[5 4 2 6 7]: 7
[12 60 82 49]: 49
[20 46 81 75]: 75
[37 57 32 75 38 87 24]: 24
[8453 8736 8843 2838 1800 6292 1953]: 1953
[1906 8265 4726 7639 6181]: 6181
[ -2 -39 -18  39 -12]: -12
[248 230  63 105]: 105
---
-66,-78,-16,-27,-71
-41,2,61,-55,-70
-37,38,-4,-18,-9
-> 61, 38

80,71,58,58 -> 80, 71

-59,16,0,-3,-6,-28,79
10,-2,1,2,-3,-51,-84
-> 79, 16

82,-76,70,-81
76,-64,69,-62
-77,68,56,-88
-> 82, 76

44,51,33,46,-21,42
77,-54,-64,3,13,55
-> 77, 55

-15,-77,-68,-17 -> -15, -17

-41,-51,-42,72,11
6,49,-57,-18,-14
-24,-1,-17,-77,51
-> 72, 51

71,20,82,-58 -> 82, 71
---
-31,7,-5,-76,79,-82,15
-83,-51,77,-55,-4,47,46
42,-60,-26,29,-80,-66,31
gives -80

39,-10,-78,26
-15,29,-87,-13
-103,-17,19,97
gives -17

-27,-3,-7,-1,87,57,0
37,36,-15,-11,-66,48,-31
-52,-13,-52,-21,-103,-92,-5
gives -103

11,35,-47,-52,-39
35,94,97,90,58
47,-4,-31,30,24
gives -31

-23,70,-79,-17
-22,-60,25,-23
-37,-70,42,-30
gives -70

-25,6,18,-25,49,-39,5
-43,-34,-28,-3,-16,-20,19
-37,-89,38,82,59,-25,59
gives 59

-14,43,-24,-40,-60,34,-56
-29,45,-93,29,23,18,56
-16,4,-81,-70,-8,56,-58
gives -8

0,83,-35,-23,-33,62
15,77,24,-66,-34,-1
-61,37,-36,-66,40,-32
gives -66
---
14,74,50,97,23,20 -> 50

48,63,75,71,91,53
89,76,84,71,34,59
38,72,64,72,57,2
-> 84

-33,15,11,47,-40 -> 11

39,42,80,78,12,3 -> 42

-740,538,-876,-422 -> -740

998,346,362,951,674,661,100
536,406,474,555,453,506,462
484,371,399,504,501,470,233
-> 674
---
[  46.494   34.960 -111.805   90.467] | 46.494

[-1.04  1.69 -0.42 -0.35 -0.39 -0.90 -0.05] | -0.42

[-0.004 -0.060  0.172  0.093 -0.132 -0.119  0.089] | -0.060

[-1.46  1.33 -0.80 -0.78 -0.66  1.50] | -0.78

[ 0.776 -0.597  0.053  0.986 -1.792  0.880  1.735] | 0.053

[-1.12  1.09  1.11  0.70  1.27] | 1.09

[[  78.75   15.17   83.05 -191.03   40.65]
 [ 110.06  -32.46   99.31  153.54  202.61]
 [ 134.41  -34.24  -19.55  -60.47   40.56]] | -34.24

[-12.366  12.480   4.695  -8.757  14.294  -7.978   7.360] | -7.978

[[-0.8 -1.4 -0.4 -0.9]
 [ 0.1  1.5  1.2 -1.7]] | -0.9
---
[-104  -42  -11  -57] -> -104
[-20  95  49 -96] -> -20
[-25  35  12  84] -> -25
[ 42  11 -43 100] -> 42
[-14 -30  98   6] -> -14
[-80  98  63 -24] -> -80
[ 70 -56 -12  91] -> 70
[-64  71 -58 -88] -> -64
[23 68 92 19] -> 23
[ 81 -41  83 -62] -> 81
---
array([[ 42,   1, -56,  40,  13],
       [ 85,   3,  41, -20, 102],
       [-32,  30,   7,  17,  37]]) ans = 40

array([[ 67, -42, -62,  31],
       [-79,  -3,  34, -15],
       [-75,  -7,  29,  -9]]) ans = -62

array([[ 13, -81,  24, -56,   8],
       [ 18,  -1,   2,  -1,  17],
       [ 52, -11,  20, -20,  53]]) ans = -56

array([[-22,   9,  72, -86,  16],
       [-13,  18,  45, -77,  27],
       [ 13,  48,  65, -76,  18]]) ans = -86

array([[ 41, -70, -10, -30, -29],
       [ 76,  12,  -9,  35, -35],
       [ 57,  56, -37,  25,   7]]) ans = -30

array([[  9,   2,  41, -26, -22,  -9, -33],
       [  4,  21,  80, -24, -28, -25, -50],
       [  3,  20,  13,  15,  18,  -5,  -5]]) ans = -9
---
-25	-26	-107	-52	4	-30	-48 -> -26
-62	-56	17	-89 -> -56
43	46	95	0	70 -> 46
53	-38	-86	26	-79 -> -38
-17	3	-89	89 -> 3
-8	48	-5	10	-35	3	89 -> 48
---
array([[609, 688, 536, 731, 706, 794, 626],
       [869, 225, 841, 673, 282, 308, 721]]) >> 841

array([[238,  18, 252, 124, 106],
       [121,  99, 100,  99, 192]]) >> 238

array([ 23, 195,  31,  70]) >> 70

array([[132, 144, 106, 127, 202, 109, 116],
       [ 59, 106, 152,  78, 133, 132, 159],
       [ 96, 161, 136,  60, 148, 149, 155]]) >> 161

array([232, 282, 252, 757]) >> 282

array([2274, 2867, 6265, 9647, 4735, 8197, 3926]) >> 8197

array([[64, 55, 90, 84, 97, 68],
       [38, 70, 24, 78, 25, 64]]) >> 90

array([[161, 149, 117, 172,   7],
       [242, 167, 146, 149, 139]]) >> 172
---
[[-50  36 -11 -28 -42  59 -20]
 [ 43 -73  -8 -11  26 -83  39]] yields -50, 39

[  9  64  70 -93 -18 100 -79] yields 9, -79

[ 80  72 -66  60   1] yields 80, 1

[[46 41 93  8 -3]
 [59 79 46 -1 22]] yields 46, 22

[ 80 -35  75 -15 -29] yields 80, -29

[[-39  47  63 -17  65 -15 -56]
 [ 13   2  13  63  21 -96  -4]] yields -39, -4
---
84	18	-4	-7	-32	15 value 84, 18

-44	33	-58	12
23	-54	-19	-8
-25	-89	-72	43
value 43, 33

34	-85	2	-84	14	40 value 40, 34

6	1	53	-84	-37	-45
29	59	-83	-62	22	-1
value 59, 53

2	12	6	-103	62 value 62, 12

-85	-105	-73	82	-70	-52 value 82, -52
---
[33.73, 97.53, -163.63, -78.33] → 33.73
[-10.9, -8.8, 7.8, 5.5, 16.7, -9.7] → -10.9
[13.2, 13.4, 1.3, -18.9, -6.6, -7.3, 17.4] → 13.2
[-14.63, -12.43, -11.53, 10.62, -7.16, 6.20] → -14.63
[147.479, -70.432, -9.286, -163.010, -11.310] → 147.479
[-1.026, -1.368, 1.492, -1.128] → -1.026
---
[[ 27   1  41  -5  10  41]
 [-16  13  43  -1 -34 -28]]: -1

[ 7 90 27 40]: 90

[[-11 -24 -30  41]
 [ -2   1  -1  -3]]: 1

[[112  26 107 139 159]
 [119 210  78  78 171]
 [105 207  68  74 167]]: 68

[[4 4 0 4 3 6]
 [6 2 2 1 2 6]
 [1 3 1 3 5 8]]: 3

[[-213 -689  655  302]
 [ 148 -434  924  174]
 [-656 -360  434 -662]]: -360
---
-20	21	-5	3	0	-16	88
-16	29	-4	-8	3	-16	73
-4	-5	-5	-3	21	-17	27
result: -20, 27

69	0	-41	96 result: 69, 96

-56	-26	-47	-32	71
0	18	-101	-22	-31
result: -56, -31

-4	8	5	-57	12
-6	11	-16	23	87
3	0	1	11	0
result: -4, 0

-30	5	-1	37	73	92	86 result: -30, 86

78	-97	-45	3	-68
24	-60	69	71	8
result: 78, 8

9	-24	-63	-24
-20	-44	-14	-24
-14	-41	-82	-53
result: 9, -53

47	17	8	85	-22	-59 result: 47, -59
---
57	70	23	65	55	58
52	49	91	52	62	54
>> 70

548	543	324	683	709	428	548
468	466	440	374	262	197	891
505	627	651	589	208	385	673
>> 466

10	44	-23	6	32	36
28	49	38	-4	-6	0
45	6	12	47	-25	18
>> 49

5286	5511	5664	3104
8788	8475	2509	3716
6678	7730	2614	5533
>> 8475

1	3	3	2	4
6	3	3	5	8
>> 3

366	588	792	329	351
104	644	498	67	428
>> 588

42	35	93	80	68	37	23
52	33	85	30	61	46	31
82	67	57	58	34	72	29
>> 33

35	54	10	48	72	53	51
83	71	49	51	36	37	60
35	30	2	56	32	22	43
>> 71
